Each path below is one point turned by a fixed rotation once a step. After each direction that follows a path, write how fast that rotation turns it, in degrees per step (0 if it stays still).
Each turn is a multiple of 5 degrees from 10 to 175, or 0.
Each row of a path follows its step; steps can be skipped.
path 1
step 0: [ 15.8 -32.5   7.4  11.7 -57.1   1.9  -2.8 -15.6  -9.3  25.9  -6.9  -3.6
  14.8 -12.7   8.4 -27.3 -16.9  17.2 -21.9 -19.2   2.6  -9.8  17.3  -5.1
  13.1  14.7  -9.8   9.2 -41.0 -29.0 -17.7  24.7  -2.4   9.7   4.9   0.5
  20.0   1.2 -23.6   0.5 -35.4 -17.6   8.7 -13.8   4.7   6.9 -25.4   0.4
  10.6  -6.8  -9.4  15.2  -4.3  -2.5 -43.6  -7.8   6.9 -20.1   3.2  -8.1
  -8.6   6.5   1.1  42.5 -22.5]
step 2: [ -0.3  10.5 -10.7  14.6  16.9  -0.8   7.2  23.9   0.4   6.5  30.1 -22.6
   2.4   6.7 -12.8   9.7   6.4  -6.4  32.1  -0.4  12.4  10.0 -13.9 -10.2
   1.8   7.9  23.7 -16.8   4.0  18.7  28.5  -4.6 -24.5 -14.4  -2.7 -19.9
  45.2 -22.2 -30.0 -13.0  44.3  10.9  16.6  -0.2 -20.3  -3.7  27.2 -11.8
  -7.9   3.0 -26.9   1.2 -28.6  12.5  -2.6  -5.8   4.3  -4.4  44.2  -5.5
  28.8 -21.0 -11.1  27.3 -15.9]
step 4: [ 16.1   9.7  -1.9  -8.6  17.5  21.5 -11.2  36.8  -5.0  -1.1  -7.0  21.5
 -25.8  40.5  -9.6  21.4   4.0 -11.6 -19.0 -13.8   5.7  -3.1  10.5  32.3
  32.4  24.3  -3.2  15.2 -22.0 -16.4  -8.3  14.9  39.1   4.8 -10.5  -6.4
  10.3  41.2   6.1   3.7  10.3   0.6  31.7 -24.8  -6.8  12.6 -11.5  41.8
  -2.2 -12.0   0.5  -4.7  12.8 -28.5  30.5   2.6  17.5   3.1   1.0   5.2
   1.4  22.4 -13.0 -16.8  11.3]
step 5: [ 14.8  21.4  15.9  -2.7 -10.2   0.0  36.8  -9.0  49.7 -37.2  -8.2  24.1
  32.4  -5.0 -15.3 -38.5  26.1  40.1 -13.4  32.6  -3.8  15.9  -2.9   2.1
  -8.2   0.0  18.3   1.9 -17.8  30.1 -10.7   2.9  12.8  -5.4  -4.4 -20.3
   5.9  -2.1  -1.5  18.7   0.4  18.2  18.7   4.0 -10.0 -22.8  12.2 -11.4
   9.1  -2.4 -13.3   7.2 -19.1  -1.6 -15.0  11.1 -37.5  18.3 -12.1  -3.9
  12.6 -10.6   6.4   7.8  22.5]
step 6: [ -4.6  16.2   5.9  42.1 -17.3 -11.7 -11.8 -10.1 -31.5 -20.3  -7.9  -6.9
  11.6 -47.1  -0.4  19.0 -27.8  -0.2   7.8  -5.6 -40.9  31.6  -4.2   2.3
   4.9  -1.1  -1.2  21.0   5.1  20.4  -0.7   0.4 -23.7  -0.1 -27.2  17.2
   7.2 -19.1  15.4 -24.1 -20.5 -12.7 -45.7  -5.7 -27.7   5.1 -14.3   7.8
   4.5 -13.6   1.3  -6.0  -3.5 -11.7 -12.5  -7.9  12.1 -14.2  18.2  -1.7
  -8.3  27.8 -22.1  -7.0  27.9]
step 8: [  9.3 -28.3  22.0  -3.1 -16.0 -11.1  13.5 -13.4   3.7  -8.8   6.6 -47.5
  -2.8  12.6   4.7  -9.4  13.1  -2.3  27.6  29.1   9.6  -4.1 -26.4  -2.3
  -1.2  40.7   3.2 -55.6  -2.9  -3.3  10.7  -8.5  18.4  12.0  -3.5 -14.3
 -35.4 -12.2  -4.4  23.2   5.9 -26.3  23.1   9.4   0.9  22.1   0.0  33.5
 -18.2  16.5   1.0  21.1 -11.9  -9.1 -32.5  14.3  11.6 -17.1  -6.8  12.5
  17.8   1.2  -7.7  -9.2   3.7]
step 9: [-23.0   5.4 -15.0 -24.5   0.8  11.7  -6.1 -25.2 -10.4  17.7  -0.3   1.9
 -13.5 -24.0  23.5   1.6  -5.6  34.0  14.1 -19.9   1.9 -36.5  29.7  11.9
  13.5  -2.4 -13.1  16.3  10.9  21.6 -10.5  -3.9   3.1  -4.3 -36.2 -12.8
   5.0  -3.9  -1.3 -22.0  14.9 -32.5 -18.3 -20.6  -6.5 -47.1  -1.6  -5.8
 -12.7 -12.1 -29.7  -1.9 -11.4 -38.5   2.6  13.8  19.2  11.0 -22.7  10.3
   9.2  -9.9  25.8  18.3 -20.7]
step 10: [  6.6  -4.4 -13.5   0.6  10.4  -0.9   0.2 -32.3  -1.3 -14.3 -10.9  -8.5
 -39.9   7.8 -10.1   4.4   1.3 -32.8  -5.1 -15.1   5.8  23.5  -4.4  -5.9
   0.9 -20.5 -21.4  20.9  -3.9  -8.6  -0.3  -5.9  20.4  -4.9  36.3 -65.4
  40.1  -6.4  -3.9  18.2   3.2  31.1 -22.1   2.5 -11.0  17.1  -2.1  -9.4
  22.6 -28.1   8.2  26.6   8.3  12.1  26.3 -11.3 -17.7 -22.0   3.8   4.7
  17.5   4.8  11.8  -5.7  -1.9]
step 13: [  2.4   6.4 -14.8  -1.6  12.0  -1.7  15.2   0.5   8.1 -33.2 -21.1 -10.3
 -26.5  16.0 -35.5  -2.9  21.2  -8.4 -10.6 -13.9 -16.2  -2.2   3.8 -25.9
  -1.7  -8.7  -2.3  -9.4   9.9  25.4  -8.0 -27.5  22.6   7.8  -2.6  26.3
  18.5   8.0  21.2 -17.6 -11.2   6.4  17.9  -9.0  36.6 -34.2 -20.0  -7.3
  10.3  23.6 -10.3  31.9 -19.7  16.5   9.6  -4.3  30.3  25.2  40.3  18.6
  17.4  20.7 -29.4  -3.4   4.2]
Speeds:
[-4.6 -3.2 -3.4 -5.4  2.1 -7.4  4.8  4.5  6.3 -4.2 -5.1 -5.2  1.2  0.3
  9.5  6.0  1.9  8.8 -3.9 -6.5  1.7 -5.2 -8.2  0.6  1.1 -4.3  2.4  1.0
 -1.6  1.3 -0.5 -1.2  3.3 -6.2 -8.0 10.1 -2.8  1.7 -0.6 -5.4 -6.7 13.5
  4.7  1.2 -4.4 -9.1 -9.0 -0.9 -4.3 -4.8  3.9  4.5  0.3 -2.0 -2.0 -8.1
 -3.5  1.2  3.5  4.4 -0.8 -9.6  3.2 -0.5 -6.6] | 175
[ -1.8  -0.6   1.7  -0.8  -2.7   1.2  -0.6  -0.4  -0.6   5.7   5.6  -3.5
  -4.0   3.2  -3.9  -5.9   1.2 -18.2   3.2   1.9   1.6  -5.8  -5.4  -0.1
  -1.9   5.4  -4.2  -3.7  -0.6   0.5   7.1   3.5 -13.2  -5.7  -5.1   8.7
  -8.9  -1.9   1.4   3.7   0.2   3.8   2.9  -3.4  -9.4   1.3  -3.0  -3.5
   3.9   0.9   7.8  -3.3  -0.7  -4.4   2.4  -2.4   0.4  15.5   2.8  -4.1
   4.8   1.9  -2.0  -4.4  -4.6] | 80
[  2.9   0.6   2.0  -7.6   4.2  -5.8  -6.2 -14.3   2.6  -7.1  -5.2  -1.0
   0.2  -0.6  -2.8   5.6   1.4  -0.2  -3.1   9.1  -4.2   1.2  -5.6  12.2
  -7.4  -2.6  -5.1  -7.6  -3.5  -2.6   0.7   0.3   2.3  -4.5   1.4   7.3
  -0.3  -5.1   3.9   6.8   2.7  -0.5  -1.2  11.7  -5.0   2.6   7.0  -4.5
   3.4  -5.6   7.0   4.6  10.3   4.5   1.2   1.0   2.4  -6.3  -4.9  -2.2
   2.4   2.0   4.6  -0.3   1.5] | 160
[  7.6  -4.3   9.0  -7.0  -7.3  11.9  -4.5  11.3   2.4  -3.9  -2.8   6.5
  -3.1  -2.7   7.0  -5.2  -1.8   4.5   2.3  -0.1  -1.5   4.2  -8.1   3.6
   0.8  -0.2  -3.3  -0.3 -11.6  -0.1   0.6  -0.2  -4.5  -6.8  -8.6  -0.4
   8.8  -2.4  -2.4   0.5   6.8  -5.7  -2.8   2.2  -4.5   2.8  -3.1   7.2
  -3.0   1.7   2.8   1.4   0.1   0.5   2.3   1.7  -4.7  -0.7  11.4  -2.1
   2.9   1.4   0.5  10.8   1.9] | 10
[  6.2   4.3   1.2  -7.5  -8.2  -7.4   0.2  -6.4  -6.0   5.7  -2.2   6.5
  12.1   3.0  10.1  -3.6  -1.0  -2.4  -3.7 -11.1  -3.1   9.6  -3.4  -7.7
  -3.0   4.3   2.6  -2.3   2.5   1.3   1.6  -3.8   7.4  -4.8   4.7  -4.0
   6.7   4.7  -3.6  -4.2  10.1   1.9   6.9   2.1  -7.5  -0.7  -0.1  -2.3
   7.0   5.3   2.7  -2.7   1.3   0.4   0.2  -0.7   3.6   4.3  -6.7  -2.0
   4.6  -1.5  -2.3  -0.8  -5.7] | 145
[  1.6  12.8   6.0   2.1  -8.5  -4.7  -5.7  -5.5   2.0  -3.4   2.6   0.0
  -7.3  -0.5  -6.5   6.3  -2.9   0.3   2.4  -5.5   2.2  -4.8   8.8   4.5
   8.5  -3.5   3.2 -10.5  -3.3  -1.9   4.0  -3.6   2.9   4.2  -6.8   6.4
   2.4   4.4  -0.8  -4.5   4.3   0.7   8.7  -2.2  -2.9   0.2   4.2  -3.4
   2.2   4.8  -8.4  -2.8  -0.3  -1.6   0.0  -7.2  -0.2   0.0   6.4  -0.8
  -9.7   6.1   4.6   9.2  -6.3] | 160
[  4.4   2.7  -5.2  -6.4  -6.5   0.7   3.7   0.2  -3.0  -5.3  -0.2  -9.5
  -4.8  -4.5   0.0  -8.3   1.9  -3.5   3.1   8.2   1.1   5.1  -5.0   0.6
   2.9   0.0  -0.2   2.0   5.7   1.4  -5.0   1.2   2.5  -4.5   6.1   4.4
   8.2   6.5  -3.3  -5.5  -6.8  -1.4   3.2  -7.2   3.3   3.3   4.8  -3.0
 -11.4  -3.5  -0.2  -4.1  11.1  -4.0  18.2  -3.3   3.3   2.2  -2.7   2.7
  -5.5  -1.4  -1.7   2.4  -0.7] | 125
path 2
step 0: [ 27.5 -15.0  -6.9  24.5 -34.1  15.2   6.2 -30.1  31.7  -0.5 -12.6   2.6
 -33.4   5.5 -26.8  17.1  29.5 -28.3  -9.9 -21.4  20.5  16.8 -13.7 -24.8
 -14.9  16.0 -16.9   5.8   2.2  29.1  20.6 -14.2  10.1 -15.0  -0.6  -0.4
  47.9  19.1   7.0 -23.9 -22.7  -7.6  -5.9   4.7  27.5 -16.3  20.4 -14.2
   2.2  14.1  -6.7  -0.3   4.5  33.9  45.0  12.0   9.0  -5.3  32.2 -11.2
  12.8  24.2  36.3  35.0  -3.6]
step 2: [ -6.0 -28.9  23.5  36.0  39.1  -0.8 -17.4  -8.7 -16.5   2.4  -1.2 -12.0
   4.2  -3.9  26.2  -8.2  -9.3   1.1   0.6  29.3  25.7 -23.9  11.0 -13.4
   5.6  22.0 -21.3  16.6  12.0  37.8  12.9 -12.8 -11.4  24.6   0.4  27.9
  23.4  20.3  -3.7 -18.6  28.0   0.5 -20.4  26.1   7.0   0.1  11.3  11.7
  14.8   4.7  55.4  36.6 -31.4  33.3  20.4 -23.1   1.1 -18.3 -12.0   1.6
  21.1  -2.6   1.6  44.3  -9.6]
step 3: [ 12.3 -48.0   3.3  46.6   5.1   2.2  27.4 -13.7  -3.1 -29.8   6.0 -27.2
   6.3  -2.5   3.9  40.4  14.5 -24.2   4.1 -10.1  20.4   4.3  -6.4 -16.6
  -9.3  -3.6   9.9  -4.1   1.7   7.4  -0.6  -5.5 -11.5 -30.5  14.3   5.3
  26.5 -20.1 -16.9 -20.7 -19.6   7.9  -5.0  27.7  25.2 -10.4  13.8   1.2
  22.1  18.9  -7.8  10.1   8.7  73.8  48.8 -12.5  -4.7  10.6  11.3   0.4
   3.6  -0.2  27.7  24.3  11.5]
step 4: [-21.5 -20.5   9.9   4.0  22.8  -1.4 -10.4  38.3  -5.5 -46.3  25.2  10.9
  -2.6   9.3  -1.1  30.5  48.1   9.2  31.3  39.1  18.4 -14.7  -6.3  -3.3
   7.1  -4.7 -16.7 -14.8  20.2 -10.2  20.3 -26.1 -16.7 -10.1  28.9   7.1
  18.9 -11.7 -45.1  -1.1  -3.2  -6.1  -0.3  14.2  -2.5  29.6  -9.9  -7.9
  10.8  11.1 -18.8  -8.6  15.0  10.5  28.7   8.3  30.6  42.2 -18.3 -16.3
  -8.2   4.4 -17.3  34.9 -20.9]
step 6: [ 24.3 -39.5 -29.5  30.3  11.4   2.3  23.7  17.2   0.1 -30.0  32.0 -22.6
   3.4 -23.7 -27.5  27.5 -14.8 -18.7 -13.5   5.3  -1.2   5.9 -17.1 -12.7
   6.3   0.4  -2.3 -20.2  -2.3  20.1  36.7  -8.2  34.5 -25.8 -22.8 -41.4
  -1.1 -24.8 -18.3 -19.0 -48.7  -1.8  -2.1  17.6  16.2 -21.4   2.4 -19.4
   5.9  28.3   1.0   3.1   0.7  46.0   0.0 -12.3 -20.1  10.9  24.9 -15.8
   0.5 -11.5  -1.5  10.4 -15.4]
step 7: [ -1.1  -6.7  30.9 -20.5  16.2 -15.3 -17.6  24.6 -21.9 -45.8  26.6  10.1
 -19.6   6.8 -25.7  36.7  29.0  18.7   6.0  19.3   2.3  -8.0 -17.5  -0.2
  32.8 -11.2 -54.5 -22.9  12.2  16.6  37.5 -23.4  15.0   4.0  -0.8 -28.5
  -6.4  12.5   3.0   0.8  -6.3  -5.3  -4.7  29.5 -11.6  24.8   0.2   5.2
  -2.9   5.4 -13.5   2.2  15.5  16.3  -3.8  -0.7 -13.6  34.8  -4.9 -30.5
 -11.2 -11.6  -1.0  -9.0 -53.1]
step 10: [ 16.8  10.9 -16.7   2.0 -25.9  -5.5 -44.4  16.1  -6.7 -36.7 -11.0  34.6
 -27.4  10.2 -34.0  36.3  35.0   3.6  29.8  15.1  11.7  -9.3   0.2  31.3
   9.2   7.4 -36.6 -18.5   5.0   8.0  23.2 -32.3  28.4   8.7  13.9 -12.1
  31.6  32.1  13.4  18.3  16.2  -6.4  -5.0  32.0  -8.1  10.0  15.8  26.4
   1.8  -2.5   6.6 -17.1  23.2   9.3  14.3  37.9  -9.0  -1.4  17.8 -13.2
   4.0   2.0   7.8   3.0 -25.0]
step 11: [ -3.6  19.9 -18.2  27.6 -16.2  15.0 -46.8  19.4 -11.4  -7.7 -15.1  15.2
   5.9 -15.1  -7.1  -0.7 -21.0  10.9  26.6 -13.7  11.2 -17.3 -10.3   8.0
   0.1  23.0   6.4  20.9 -35.8  34.8 -10.9  -9.7   7.6  39.6 -13.8  -9.0
  20.8 -13.5 -22.7  20.3  20.3 -30.5 -24.9  40.5 -11.5   8.9 -12.9  37.2
  32.7  10.0  48.1  12.0 -17.2  28.8   2.3 -13.5  -5.3 -12.9   9.4  -1.5
  20.0 -25.2 -13.6  14.8 -22.7]
step 12: [ -7.8 -25.8 -19.0  29.1   6.7  -0.8 -32.4  13.5  22.3 -11.6   9.7   6.5
  14.7  -2.2   7.9  37.7  -3.1 -17.5   2.2 -19.9  13.7   0.3  27.8 -25.0
 -19.5 -10.2 -27.0 -11.0 -21.6  47.9   7.2  11.6  -5.2  -3.1 -24.8 -18.0
 -10.8 -11.5  -2.7   6.5  22.1   2.7 -26.6  20.9   6.6 -26.5  15.8   5.1
 -14.6 -10.2  15.4  15.4   9.1  75.3  11.0  18.6   8.5 -14.2  34.5  17.4
 -17.9 -27.2  -2.7  29.8  18.2]
Speeds:
[ -4.1  -8.3   0.8 -12.9   5.3  -6.3   1.8   2.1   5.9   2.9 -14.3   6.8
   4.5  -4.3   2.0  -4.9  -2.2   1.1  -2.5   6.2  -7.2  -2.6  -0.7  -2.0
   4.9   3.7   1.7  -5.5  -6.5  -6.1  -4.1 -11.0   5.7   3.5   4.7   0.2
  -1.0   1.9  -0.1   4.0   4.4  -2.4   2.1   3.6   5.2  14.6  -4.5  -2.0
  -0.2   1.3   3.3   6.0  -5.1   0.9   8.7   0.8  -3.3  -2.3   6.4  -0.7
  -0.8   1.1  -1.7  -0.5  -3.7] | 120
[ 3.2 -3.6  8.8 -3.0  4.9 -6.8 -3.9 -4.9  2.0  3.0 -4.9  5.0 -5.8  3.4
 -5.9  0.0 -1.8 -1.8 -4.3 -4.2  6.0 -1.5 10.7  7.8  6.2 -3.1 -5.4 -4.8
  4.7  5.8  6.5 -1.4  2.6  4.4 -1.0  1.7 -4.3  8.3  0.1 -3.4  7.6 -2.1
  4.2  2.3 -3.3 -3.8  5.6 -1.4 -4.7 -9.5  2.8  5.3  6.8  4.4  1.6  1.6
  7.0 -1.8 -8.9 -2.9 -2.4 15.1  3.4 -1.2  4.4] | 140
[-1.1 -1.6  8.9  2.2  5.4 -3.9  2.5  6.3  1.9  2.6  6.8 -7.8  3.4  2.6
 -0.3 -0.9 -4.8  0.2 -4.3  2.1  6.5 -2.6 -8.6  0.4  6.7  1.0  4.7  5.1
 11.5  0.0 10.1  1.2  5.1 -7.7  1.0 15.1  6.0 -6.9 -3.6  2.6  3.8  4.6
  8.1  0.7  7.8  5.1 -2.3 -6.1  3.1  6.0 -0.7  2.3  0.7  0.8 -0.2  3.2
 -9.3  6.6 -3.4 -1.0 -3.2  3.7 -0.2  0.7  4.6] | 25
[  1.2   3.7  -1.3   1.2 -10.2  -3.0   0.4  -2.2  -0.9  -0.4   1.3   2.2
   1.2  -3.7  -0.9  11.5   2.2  -1.5   1.7  -1.4  -2.0   2.1   0.2   2.6
   7.8   1.1   5.2  -3.6  -1.2   3.4   5.5  -4.0  12.1   1.2   3.0   6.1
  -5.3  -5.4   6.3   0.7  -3.3  -1.6   1.9   2.5  -7.7   1.9  -4.4   1.9
  -7.6  -4.1   4.2   9.3   3.4   0.6  -7.8   4.4   0.6   4.0   1.4  -6.6
   7.0 -11.3 -13.4 -11.0   4.8] | 25
[  7.1   2.2   1.7 -11.8  -0.7  -5.5   0.1  -4.5  -1.0  -2.0  -4.9  -3.0
   9.2   4.7  -6.4   7.3   5.7  -1.4  11.0  -1.1   7.0   5.5  -1.3   6.3
  -3.9  -4.9  -1.8  -5.5   5.0  -4.3   6.1  -0.6  -4.0   1.3  -5.3   4.9
  -1.6   5.8  -1.1   6.3 -10.3  -6.3  -1.4  -4.7   6.8   1.6  -2.4   0.6
   6.5  -2.5  -0.6  -3.7   7.2  -5.0   6.3  -0.4  -0.7   5.2   5.5  -8.4
  -3.6  -7.4   6.6   1.8  -1.7] | 115
[  0.8  -6.0   3.3   3.4   7.9  -8.1   9.0   6.1 -11.0  -2.8  -3.2   2.9
   3.5   1.0  -2.9   0.3   2.1   9.0  -0.6   4.3  -1.3   7.5   2.4  -2.7
  -1.3  -3.6   6.6  -7.4  -1.7   4.5   4.5   1.1  -1.9  -2.2   6.5  -0.1
  11.4   4.0   1.6 -10.4  -7.4   4.5  -1.2   1.2  -3.4  -9.4  -2.6   0.8
  -2.5  -0.1  -3.3   0.0  -6.6  -4.5   9.2  -8.6  -1.2   1.9  -5.0  -6.4
   5.8   1.7  -8.0  -0.3  -2.3] | 20
[  1.2  -0.1   7.6  -3.4   2.1   1.3   1.6 -15.5   8.5  -0.5  -3.2  -0.5
  -4.5  -5.7  -1.1   6.1   3.8   2.7  -1.9   6.9   2.5   2.4  -4.6  -4.2
  -3.1   4.8   3.3   3.4   2.9   6.0  -1.1  -0.1   1.3   0.5  -8.6  -1.5
   0.4   6.5   2.2  -6.6   6.9   2.0  -9.7   4.6  -0.6  -0.9  10.3   3.0
   6.3   5.6  -5.5   1.9  -3.6 -12.6  -3.3   4.4  -9.4   5.1   3.8  -1.1
   3.9   3.9  -2.1  -8.3  -2.0] | 45
